[[117 123 127 111 111 148 132 118 122 133 132]
 [144 133 143 130 130 105 133 126 130 157 121]
 [152 129 144 141 141 100 123 127 133 125 122]
 [134 119 112 133 133 139 122 132 125 142 114]]
:
[[132 117 123 127 111 111 148 132 118 122 133]
 [121 144 133 143 130 130 105 133 126 130 157]
 [122 152 129 144 141 141 100 123 127 133 125]
 [114 134 119 112 133 133 139 122 132 125 142]]

[[139 145 111]
 [116 142 158]]
:
[[111 139 145]
 [158 116 142]]

[[123 125 100]
 [126 125 108]
 [122 125 140]]
:
[[100 123 125]
 [108 126 125]
 [140 122 125]]

[[110 117]
 [139 110]
 [109 143]
 [149 143]
 [117 129]
 [120 129]]
:
[[117 110]
 [110 139]
 [143 109]
 [143 149]
 [129 117]
 [129 120]]

[[120 122 128 141 106 125 144 134]
 [108 131 111 139 143 126 131 130]
 [120 118 144 120 131 147 126 116]
 [112 126 119 138 110 122 142 122]
 [120 122 127 141 107 124 144 134]
 [123 102 120 128 129 116 126 137]
 [128 131 141 135 146 138 139 144]]
:
[[134 120 122 128 141 106 125 144]
 [130 108 131 111 139 143 126 131]
 [116 120 118 144 120 131 147 126]
 [122 112 126 119 138 110 122 142]
 [134 120 122 127 141 107 124 144]
 [137 123 102 120 128 129 116 126]
 [144 128 131 141 135 146 138 139]]

[[128 150 149]
 [128 150 149]
 [128 129 149]
 [128 148 149]]
:
[[149 128 150]
 [149 128 150]
 [149 128 129]
 [149 128 148]]

[[149 126 118]
 [147 138 127]]
:
[[118 149 126]
 [127 147 138]]
---
[[131 111 127 134]
 [129 125 131 138]
 [136 123 129 122]
 [134 103 126 133]
 [129 115 127 132]
 [128 130 131 136]
 [130 123 133 142]]
:
[[111 127 134 131]
 [125 131 138 129]
 [123 129 122 136]
 [103 126 133 134]
 [115 127 132 129]
 [130 131 136 128]
 [123 133 142 130]]

[[125 132 127 117 119 130]
 [127 123 127 126 117 126]
 [131 129 126 112 151 129]
 [129 114 123 131 118 123]
 [125 130 129 124 126 127]
 [127 131 133 134 130 131]
 [130 132 121 129 123 126]]
:
[[132 127 117 119 130 125]
 [123 127 126 117 126 127]
 [129 126 112 151 129 131]
 [114 123 131 118 123 129]
 [130 129 124 126 127 125]
 [131 133 134 130 131 127]
 [132 121 129 123 126 130]]

[[117 123 129 135 128 123 128]
 [127 122 129 147 134 134 126]
 [132 123 115 132 138 139 128]
 [117 134 153 128 124 121 111]
 [132 126 118 126 125 125 140]
 [123 133 146 129 125 125 117]
 [125 127 124 125 133 135 121]
 [124 130 134 125 124 123 127]
 [128 129 136 133 124 125 128]]
:
[[123 129 135 128 123 128 117]
 [122 129 147 134 134 126 127]
 [123 115 132 138 139 128 132]
 [134 153 128 124 121 111 117]
 [126 118 126 125 125 140 132]
 [133 146 129 125 125 117 123]
 [127 124 125 133 135 121 125]
 [130 134 125 124 123 127 124]
 [129 136 133 124 125 128 128]]

[[138 117 114 113 126 103]
 [136 131 125 130 128 102]
 [134 125 117 124 129 116]
 [143 124 115 123 125 122]
 [146 125 110 123 124 122]
 [144 125 110 122 126 114]
 [140 123 110 119 128 114]
 [142 122 116 122 126 116]
 [131 131 124 128 124 115]]
:
[[117 114 113 126 103 138]
 [131 125 130 128 102 136]
 [125 117 124 129 116 134]
 [124 115 123 125 122 143]
 [125 110 123 124 122 146]
 [125 110 122 126 114 144]
 [123 110 119 128 114 140]
 [122 116 122 126 116 142]
 [131 124 128 124 115 131]]

[[118 125 156 106]
 [121 128 141 118]
 [117 125 156 106]
 [118 125 153 108]
 [121 128 139 120]
 [120 127 146 114]
 [123 130 131 126]
 [123 130 131 126]
 [118 125 155 106]
 [118 126 153 108]
 [121 128 140 119]
 [120 127 146 114]]
:
[[125 156 106 118]
 [128 141 118 121]
 [125 156 106 117]
 [125 153 108 118]
 [128 139 120 121]
 [127 146 114 120]
 [130 131 126 123]
 [130 131 126 123]
 [125 155 106 118]
 [126 153 108 118]
 [128 140 119 121]
 [127 146 114 120]]

[[106 116]
 [127 116]
 [145 122]]
:
[[116 106]
 [116 127]
 [122 145]]
